Here are some points:
Array([15, -19, 15, -13, 26, -3, 8, -2, 46, -30, 49, -62, 1, 10, -1, 93])
Array([-32, -13, -4, -22, -2, -7, -44, 18, -21, -16, 9, 31, -28, 9, -15, -25])
Array([20, 30, -20, 38, -12, 23, 31, 6, -14, 29, -20, 22, 11, -28, 18, 1])
Array([-34, 14, 3, -5, -21, 19, -25, 9, 6, -12, 0, 17, 4, 4, -16, 4])
Array([25, 27, 6, -9, 18, -5, 34, 7, -4, 9, -9, -39, -22, -9, -4, 5])
Array([9, -12, -42, 29, 43, -35, -6, -25, 19, -18, 2, 14, 46, -15, -17, -67])
Array([19, -2, 17, -18, -14, -10, 31, 1, -9, 29, -4, -10, -2, 6, 12, 9])
Array([26, -11, 15, -5, 24, 12, -24, 10, 21, -26, 28, -30, -15, 1, -7, 22])
Array([-70, 24, 19, -42, -61, 48, -73, 10, -14, -19, 1, 3, -18, 2, -68, 19])
Array([6, 4, -22, 27, 9, -4, 12, 8, 21, 6, -5, -1, 10, -17, 22, -17])
Array([-22, -24, 25, -49, 52, 29, -27, -31, 43, -27, 31, -72, -71, 2, -60, 75])
Array([-1, -16, -80, 127, 105, 35, 48, 1, 76, 10, -68, -5, -45, -64, 14, -84])
Array([-11, 26, 32, -65, -40, 21, -2, 3, -40, 26, 17, 3, -7, 16, -25, 77])
Array([-36, 2, -36, 8, -38, -55, 7, 14, -30, 23, -17, 108, 76, 3, 38, -58])
Array([9, 12, 5, -32, -38, 23, 53, 11, 4, 41, -18, -27, -14, 9, 4, 42])
Array([-16, -20, 39, -43, -14, 69, -47, -28, -11, -43, 48, -111, -108, 0, -38, 127])
Array([3, -20, -9, -3, 31, 8, -22, -31, 21, -8, 4, 21, 2, 8, -37, 46])
Array([5, -19, 27, -15, -67, 2, -17, -15, -4, -24, 28, 9, 60, 1, -39, 98])
Array([19, -10, -10, -22, 11, -9, -8, 4, -8, -11, 9, 0, -14, 14, -2, 28])
Array([7, 47, 10, -50, -83, -36, -37, 38, -45, 41, 18, 68, 21, 33, 14, -21])
Array([-6, -20, 3, -21, 35, 9, -65, 21, 0, -69, 35, 1, -2, -10, 45, -27])
Array([7, 1, 3, 14, 5, 4, 24, 6, 2, 4, -8, 7, 3, -12, 19, -4])
Array([-8, 14, 6, -2, -3, 21, -6, 14, 4, -9, -12, -15, -21, -1, -24, -2])
Array([-23, 15, -17, 22, 8, -1, 21, 11, 0, 26, -27, 13, -22, 8, -25, -21])
Array([14, 9, 9, 13, 11, -1, 2, 30, 17, 19, -19, 7, -11, -19, 31, -43])
Array([-10, 2, 3, 11, -13, 5, -15, 14, 2, -3, -3, -3, -9, 14, 9, 8])
Array([-5, 17, 24, -11, -25, 7, -16, 23, -14, 4, -8, 0, 3, 8, 34, 4])
Array([-9, -14, 20, -8, 15, 10, -35, 0, 4, -25, 26, -3, 1, 21, -4, 15])
Array([-32, -36, 40, -4, 12, 28, -48, -9, 2, -27, 29, -42, 0, 42, -30, 60])
Array([18, -6, -39, 76, 55, 37, 7, -5, 38, -5, -41, 5, -27, -70, 8, -55])
Array([16, -10, -34, 76, 53, -24, 26, 20, 9, 15, -19, 43, 46, -46, 51, -74])
Array([-35, -25, -6, -26, -33, -12, -60, 14, -15, -38, 15, 30, 52, -2, -14, -2])
Array([-31, 8, 112, -127, 46, 93, -51, -41, 73, -72, 32, -127, -109, 3, -127, 127])
Array([7, 14, 5, -20, -11, 10, -4, -12, 5, -7, -2, -32, -22, 31, -12, -8])
Array([-19, 28, -5, -11, -49, 10, 14, 7, 19, 14, -51, -7, -21, -19, -20, -3])
Array([-5, -8, 6, -37, 12, -13, -22, -7, 19, -26, 38, -20, 0, 17, -20, 13])
Array([17, -15, -24, 5, 55, 1, 28, -11, 35, -5, 39, -39, -13, -16, 7, 15])
Array([-2, 20, -32, 31, 1, -13, 39, -4, 1, 12, -16, 12, 17, -14, 14, -25])
Array([-46, -9, 36, -20, -5, -27, -41, 17, 4, -31, 0, 2, -16, 43, -14, -28])
Array([-39, -9, -11, 27, -18, -17, -21, 22, -45, -4, 2, 46, 43, 2, 33, -15])
Array([-42, 12, -15, 20, -11, 33, -18, -40, 73, 0, -28, 24, -32, -39, -62, -46])
Array([-36, -46, 46, -11, 24, 2, -55, 11, -13, -39, 47, -16, 3, 53, -30, 40])
Array([-18, -13, 17, -21, 6, -26, -13, -8, -15, 5, 27, 11, -2, 29, 4, 35])
Array([-14, 2, 32, -28, 3, 15, -23, 15, 9, -19, 26, -6, 7, 15, -14, 45])
Array([27, -11, -29, 60, 14, -30, 71, -15, 25, 2, -7, 0, 32, -52, 51, 14])
Array([-33, 39, 43, -12, 6, 28, 9, 16, -8, 31, -21, -13, -4, -46, -64, -24])
Array([-28, 34, 53, -4, -32, 10, -28, 76, 12, 7, 12, 77, 43, -26, 64, -100])
Array([24, 50, 30, 1, -77, -1, 40, 25, -64, 91, -13, 61, 58, 29, 79, 37])
Array([29, 6, -58, 61, 10, -2, 21, -13, -16, -2, -37, 26, -5, -59, 23, -51])
Array([-33, -75, -21, -14, 125, -8, -117, 56, 22, -111, 43, -3, -22, -18, -51, -64])
Array([-55, -27, -19, -9, 20, -10, -106, -34, 38, -69, 47, -52, -7, 29, -92, 41])
Array([-8, 11, -20, 40, 28, -26, -10, -2, 56, 27, -16, -22, 17, -8, -26, -18])
Array([-25, -2, 27, -3, 13, 7, -29, 8, 7, -8, 11, 9, 4, 5, -3, 11])
Array([-7, -23, -43, -64, -24, -31, 28, 6, -25, 30, -1, -5, -6, 30, 69, 31])
Array([79, -17, -30, 54, -10, 2, 81, -42, -34, 34, 4, 49, 49, -7, 13, 75])
Array([4, 57, 13, 13, -69, -34, 47, -20, 6, 32, -73, 8, -10, -21, 4, -89])
Array([-1, -13, 5, -14, 30, -40, -34, 1, 5, 1, 10, -3, -5, -8, 1, -37])
Array([12, 3, -23, 46, 12, -9, 32, 10, 12, 8, 0, 19, 13, -38, 56, -36])
Array([-80, -32, -7, -29, -43, -8, -77, 24, -15, -55, 75, 91, 74, 44, 16, 12])
Array([-48, -18, 4, 5, -28, 0, -83, 17, -18, -27, 45, 70, 65, 11, 10, 29])
40 more points follow, each with its number after it:
Array([15, 19, 2, -4, -18, -9, 22, 2, 2, 1, -17, -12, -21, 3, -3, 3]) 0
Array([-17, -31, 8, -14, 56, -12, -54, 37, 11, -49, 33, 3, 4, 3, 29, -35]) 1
Array([-25, -6, -36, 56, -8, -29, -2, -3, 10, -13, 11, 43, 96, -9, 25, 24]) 2
Array([-14, 11, -5, -7, -21, -19, 23, -12, 24, 28, -18, -24, -23, 4, -19, 0]) 3
Array([124, 42, 127, -53, -56, -10, 127, 27, -127, 127, -110, 31, -29, 66, 119, -44]) 4
Array([72, -1, 16, -38, -44, -53, 58, -13, -19, 55, -50, -18, -66, 10, 23, -15]) 5
Array([56, -22, -2, -1, 54, -70, 4, -13, -56, -42, 9, -27, -26, 2, 11, -89]) 6
Array([72, -4, -8, -57, -18, -50, 70, -10, 6, 60, -31, -11, -33, -30, -19, -25]) 7
Array([-91, 19, -17, -52, -60, 14, -45, -18, 69, 1, -35, -46, -39, 35, -92, 72]) 8
Array([15, -17, -3, 5, 31, -17, -25, 7, -19, -6, -4, -7, -16, 1, 16, -29]) 9
Array([-17, 8, -24, 38, -2, -6, -16, -43, 51, -20, -40, 50, 19, -85, 7, -5]) 10
Array([-22, 17, 21, -25, 21, -8, -28, -14, -7, 2, 21, -9, -18, 36, -2, -1]) 11
Array([41, 8, 4, -48, -59, -32, 38, 47, -60, 30, 16, 38, -11, 27, 85, 64]) 12
Array([-6, 5, 6, -27, -15, 29, 12, 9, -8, -7, 1, 8, -2, 21, -47, 43]) 13
Array([24, 17, 18, -28, -36, 18, 79, -20, -10, 60, -31, -17, -22, -10, -18, 44]) 14
Array([32, -41, -21, 31, 39, -26, -18, -11, -40, -34, 35, 9, 11, 11, 37, -32]) 15
Array([108, 26, 41, -73, -47, 1, 82, -71, -47, -7, 3, -82, -120, -5, -39, 23]) 16
Array([-20, 4, -6, 17, -5, 12, 26, 3, 3, 21, -29, 6, -3, -14, -5, -13]) 17
Array([9, 11, -3, 25, -12, -14, 10, 13, -4, 19, 0, 31, 27, -14, 24, -38]) 18
Array([-6, 39, -57, 32, 16, -1, -39, 30, 36, -23, -14, 26, 45, -18, 28, -32]) 19
Array([-49, 18, -7, -29, -46, 8, -20, -9, 11, 4, -26, 4, -22, 16, -37, 18]) 20
Array([-2, 1, 0, -14, 1, -2, -9, -18, 5, -16, 2, -9, -5, 0, -24, 1]) 21
Array([3, 36, 19, 24, -12, 49, 29, 9, -12, 5, 13, -20, 14, 14, 18, 76]) 22
Array([53, 16, -14, 20, 11, -54, 50, -20, -8, 17, -7, 6, 5, -26, 14, -69]) 23
Array([-79, -11, -19, 54, 49, 43, -100, 34, 7, -55, -3, 7, -15, -16, -30, -9]) 24
Array([-2, -2, -8, 36, -20, 5, -15, 15, 1, -18, 1, 35, 25, 1, 11, 0]) 25
Array([5, 8, 14, 44, -17, -12, 32, 32, -25, 44, -20, 31, 10, -6, 52, -28]) 26
Array([-36, -7, -19, 29, 41, 33, -61, 5, 40, -21, 2, 22, -6, -29, -23, 0]) 27
Array([-70, 20, 29, -40, -73, 1, -36, 10, 5, -44, 6, 19, -3, 25, -86, -5]) 28
Array([19, 26, 35, -46, -72, -21, 50, -38, -6, 44, 3, -33, 19, 33, 2, 18]) 29
Array([9, -6, 34, -28, -22, -30, -28, -39, -18, -1, 2, -2, 23, 33, -37, -31]) 30
Array([52, 15, 48, -83, 2, 31, 65, -24, 18, 52, -17, -56, -85, 18, -35, 127]) 31
Array([7, 8, 8, 3, 3, 8, 31, 7, 12, 9, -16, -34, -7, 5, 3, 8]) 32
Array([7, -5, 8, 1, 3, -3, 3, -1, -14, 1, -5, 8, 1, 6, 2, -7]) 33
Array([-62, -18, -29, -71, -40, 28, -62, 6, -2, 25, 53, -35, -65, 45, 43, 117]) 34
Array([13, 29, 24, 20, 7, 31, -18, -15, 0, 6, -15, 0, 7, 5, 16, 36]) 35
Array([-31, -23, 5, 13, 18, -18, -8, 14, 42, -42, -10, 13, 34, -14, -8, -39]) 36
Array([-19, -3, -18, -5, 7, 7, -28, 28, -2, -3, -15, 55, 19, 2, 16, -4]) 37
Array([-12, -39, -24, 11, 29, 2, -18, 12, -6, -28, 23, -17, 8, -1, 23, -1]) 38
Array([9, 18, 39, -75, -32, -11, 15, 12, -13, 6, 20, -6, -71, 31, 9, 42]) 39
Which two of these numbered points are nearest to each point below by angle, seen from the average point of the first points? Their numbers follow each, nearest first.
Array([23, -39, 49, -78, -23, -28, -72, -48, -43, -39, -8, 27, 45, 6, -80, -73]) > 30 21
Array([-35, 4, -15, 20, 41, 39, -45, -5, 38, -53, 14, -6, 35, 3, -71, 24]) > 27 24
Array([-3, -17, -1, -10, 44, -2, -42, 16, 7, -39, 19, -11, 9, -16, -1, -18]) > 1 38
Array([67, -31, -41, 60, 105, -36, 2, -11, -49, 0, 73, 42, 38, -14, 87, -64]) > 15 9
Array([45, 4, 18, -27, -21, -34, 45, -6, 8, 33, -8, -26, -19, 6, 8, -4]) > 5 7
Array([7, 8, 30, -34, 10, 3, -2, -10, -35, 2, 15, 5, -14, 44, 17, -11]) > 11 4
Array([-3, -27, -36, 0, 18, -23, 44, -96, 59, -29, -26, -56, -62, -8, -127, -39]) > 21 3
Array([57, 23, -16, 3, 43, -3, 92, -20, 10, 65, -39, -44, -1, -21, 24, -18]) > 32 7
Array([41, -4, -30, 45, 34, 1, 40, -14, 2, 9, -13, 18, 7, -35, 18, -41]) > 23 18
Array([-20, -13, -4, 30, 6, 3, -11, 0, 31, -33, -3, 11, 9, -20, -13, -7]) > 36 10
Array([-9, -9, -5, -1, 5, -3, -6, 2, 9, -11, 4, -14, 7, 5, 8, 11]) > 38 32
Array([-20, 20, 11, -19, -43, 1, -6, 8, -8, -23, 20, 9, -5, 22, -67, 41]) > 13 28
Array([-2, -31, -23, 19, -2, -25, 14, -5, -16, 11, 20, -4, 32, -20, 32, 44]) > 2 12
Array([-8, -47, -59, 60, 90, 65, 23, 19, -20, 17, -85, -37, -60, 64, 39, -6]) > 9 32
Array([-10, -21, 18, 9, 24, 5, -14, 1, -2, -14, 30, -6, 1, 22, -17, 34]) > 11 38
Array([-25, -6, -13, -1, -2, 6, -38, -12, 11, -19, 28, -11, 18, 10, -23, 24]) > 8 34
Array([7, -9, -10, 16, 18, -28, -7, 6, -18, -1, 19, 12, 13, -7, 24, -48]) > 15 6
Array([-9, 9, -2, -10, -6, 6, -3, 7, -20, -8, -16, -2, 5, 2, 10, -3]) > 4 33
Array([-33, -15, -13, 35, 35, -7, -13, 10, 6, -6, 14, 9, -7, -19, 37, -25]) > 38 1
Array([-17, 10, 36, 8, 2, 11, -53, 1, -5, 0, 49, -23, 28, 10, -21, 33]) > 11 22
Array([0, 5, -2, -14, 6, 8, 2, 14, -3, 15, -4, 5, -5, -4, 3, -8]) > 4 7
Array([-27, 10, 9, 4, -17, 0, -1, 19, -20, 14, -15, 30, 13, 0, 29, -1]) > 26 18
Array([15, -16, -15, 11, 6, 15, -12, -15, -6, -11, 2, 24, 10, 12, -12, -1]) > 15 25
Array([-37, -34, 24, -31, -32, -31, -44, -58, -27, -26, 25, -16, -5, 33, -60, -21]) > 30 21
Array([-5, -16, -1, -53, -8, 4, -9, 17, -35, 5, -1, -23, -21, 29, 10, 8]) > 39 34
Array([19, 13, 5, -89, -101, 9, 14, -19, -20, 25, 22, -73, -55, 28, 14, 61]) > 39 29
